Rotation paths and how fast each direction turns (degrees a step)
Each turn is a multiple of 5 degrees from 10 to 175, or 0.
Each row of a path follows its step; steps can be skipped.

step 1: [ 30  25   8 -29  -5 -10  16 -12  -4 -20  25 -20 -39  10 -47  -7  15  33
 -27  -4  16  24   6  17 -17   4  60 -26  51  26  17  17  -3 -72  -1  -8
 -13  43  -5  11 -12  17 -13  36 -28  10  -7 -15 -15   2  32  14 -63 -43
  -2   4   9  19   9  25 -13  13  18 -47  66  -2  -5 -32 -22  27  -8  45
 -52]
step 7: [ -5  34  -5  20  -9   0  31  58   9  -3   0  23  -5  -5 -53 -42   9   8
 -14   5  -9   0   4  41   7 -47 -27   8  20  39  42   9  26 -47 -38   8
 -17 -44  -1 -39   6 -38 -24  10  -3   5   5  42 -40 -46  11  48  46   8
  54  29   8  -8  34  35  16 -41   0 -14  25  23  16 -37  -8  25   1  19
 -12]
step 8: [ 42 -12 -27  16  33  12 -47  28  37 -18  26 -20  14 -23 -10   8  21  19
   9 -17   4 -21  36   4   5  24 -32  29  32  27  21   0  -6 -12 -25 -61
 -19 -24  24  -8   3 -29  14  17 -14   7  11 -36 -18 -16 -10  38 -21  -2
  45  58 -16  26 -43 -13  23   8  45 -42  35  -4 -45 -41   7  19 -66  16
  13]
step 9: [ 19  44  19 -43  10  21  42   1  21   2  45 -16   8   0   2  35 -14  20
   8  19  12  40   9  47 -24 -25  11  17  -6  16 -19  -4  -1 -65 -58 -45
  13  51   5  -1  26  27  47 -19   8  17  12 -30 -51 -17 -24  11 -14   0
  28   5  11 -47   2   5  58  14  26 -19  24  32  16  25  12  15 -50  -3
  -5]
step 10: [  9  31   3   6   5 -38  18 -13  14 -36 -22 -16  15  25 -14  -3  46  -3
   8  40  38  10  10  33 -48 -43  19  -3  13   0  42  33  20 -60 -19 -24
   9  -7 -29 -13 -36 -27 -12 -20 -13 -48   3  37  11 -27  11  75  19  -3
 -11  36  14   0 -13   7  26  28  -5  -3  53 -13   8   1  27  47 -18 -57
 -19]
step 15: [ 38  47  14  34 -29  29 -21 -18  36  36  -4  -7  14  13 -62  20   2  19
 -44   0   5 -33  17  42   6 -23 -23 -41 -18  24   7 -38  38 -32   4  -1
  -7 -11  12  -9   7  42   4  10 -19 -12   9 -17   7 -39 -34  24 -15  68
  11  25 -22 -19  -8  31  47  16  -7  10  17  -1 -14 -48   3  36  33   3
  54]
step 20: [ -5   0 -72  37  36 -13  57  26  12   3 -13  -9   9 -26 -43 -21   6 -19
  19  -4 -13  14  -1  30  10   2 -12 -17  33  27 -36   1 -26 -46 -41 -26
  17 -23  31 -21  47 -44  37  27 -21 -22  -4  -2  23 -57  36  18 -55  14
  64  27 -24 -15  31   9  -4  19   6  -6  29   7  11 -10  -9  16  -3   8
   6]
step 24: [  4  16   2 -10  26  14   5  20  47  24  31  -2 -25 -57  -7  -8  58  18
 -54 -12 -24   7  14  40  -8 -35  36  16  14 -13  12  13  -9 -15 -28  13
 -39   1  11 -25 -28  15 -21  16 -55  25  29  19  -3  27 -26  22 -62  49
  40  -6  -6  23 -16  20  33 -27  47 -25   8 -14  -7  -1  30  12 -35  27
  43]
step 28: [ 40  37 -11  19 -22  -4 -39   0 -22  -7  21 -14  27 -15   5  -4 -11 -19
 -48   1 -11 -13  43  54 -18  42  35 -39  -2  45  12 -17 -25 -32  20   4
  13  12  17  -9   9  18  50  23   5 -41 -18  19  57 -23  11  22  -2  23
  21  42   1   9  25  62  45  27  32   7  37   8  26 -18 -10  16 -46 -26
  19]
step 33: [ 39  25   1  17  17  -6  23  11  19  14 -15  -5 -44 -48 -54  18   1  29
  -1 -16  26 -10  37  -9   1 -27  -1 -51  25 -44  -9  45 -30 -57  -9 -32
  15  12  21 -41  21 -11  20   3 -19  -6 -12  11  12 -62   8  48 -28 -26
   9 -19 -49  25  -7  20  55   5   5 -10  36 -41 -42  20   7   0   3  21
 -10]
Directions:
[-14  -5   0   2   2   3  -2  -2  11  -2   1   1  15   1   7  -1  13   0
   1 -12   0   3   1   2   2   1  -7   2   7   2  11  -7  -5   0   5   0
  -7   0  -4   2 -12  -5 -15   0  11 -14   0   1  -5   2  -5   6  -5  11
  -2   7  -2   1 -15  -4   3  -5  -1   6   2  -3   2   3   6 -12   4   1
  -3]
135
[  8 -10   1  -8  -7  -8  -6  -6   1   2 -12   1   5   1  -5 -14  -1   0
  -1  -7  -5  -6  12  -2  -5   0  -5  -5  12   2 -16   0   0  -6   7  -1
 -10  -3   6  -8  12   4   0   0  -3   1   3   2 -10  -7   7   8  -1   0
  -1  -4   0   0   3  -1  -6  -8  -6  -4  -4   8   7   0   6 -13  -5   7
  -8]
55
[ -9   3  12   0   6  -3   5  -8   1   5   9   1  -5  -1   4  -9   0 -19
   1   4   2  -1  -2  -2 -10   1   5   0  -6  -3  -2  -3  -3  -7  -2   3
  -5   1  -2  -6   1   2   7  -8  -7   0 -15   1  17   4   0  -3  -4  -6
   5   2  -6  -4  -8   2   6 -10  -3  -2  11   3   6   5   7 -10  -9  -6
  -7]
95
[ -2  -5  -1   3   9   3  -7  -7 -11   6  -9   0  -6   0  -5   1  -3  -2
  11   2  -1   4  -5  -3 -13  -4   2  -1  -4  12   4  -7   2  -5  -4 -11
  -7  17  -6   4  -4  12  -8  -6   7   5   4  -4  -9  11   7   5  -6  -9
  -4   5   3   4  -2   0   3  10  -6   2  -6   8   5  -2   7   5   5  -6
  -6]
85
[  8  -6  -7  -1  -6  -5  -5   1  -6  -6  -3   6  -5   9   3 -14 -20   1
   3  -1  10   3   0   1   5   5   6   4   2   2   4  -9   4  -5  -5   8
  -5   7   0  -3  -5 -13  -4  -4   4  14   3  -3   1  -4 -13   0   2  12
   9   3 -12   2  -8   6   3   3  -3   2  -1  -2   5   8  -2   2  -5  -3
   4]
35
[ -2   2  -5  -7  -4 -11   6  -4  -1  -5  -1   1   3   6  10   3  -2   6
 -16  -2   5   4  -2   5 -12   2  -2  11   0   3 -13   0  10   2   0  -1
  -7   1  -8   7  -6  -1   2   1   5   1   2  -8   3  -1   1  -2  -2   0
 -11  -7   0  -2   6  -1   7  -8 -15  -9  13 -10   3 -13   2   5   8  -8
  -1]
85
[ -9   1   5   7  -6  -5   0   5   0   4  -1  -2  -1   8   8  11  -6  -1
   1  -4   9  10   1  -7  -9   9   2  12  -2   3   3  -5  -5  -5  -2   3
  -5   1  -7  -7   2   0  -5   8   0  -4  -4   0  -5  -7  -2   6  15 -10
  12  -4   9  -9  11   0  -9  -4  13  -2  -4   3  14   1  -5  -5   6   3
   1]
160
[ -2  -1  -8   2   5   5   3   6  -3  -1  -8   6   5  -6  -4  -7   5   1
   1  -6  -4  -1  -6   1  -6  -5  -1  13  12   0  -3  -1   8   9 -11 -11
   5   9   3   0   2  -8  -4   0  -6  -1   4   8   8  -1 -14   0  10  -9
   3   0   2 -14   4  -7  12  -4   3  -8  -9  -1  -8   2   7  -3 -10  -1
  -8]
25
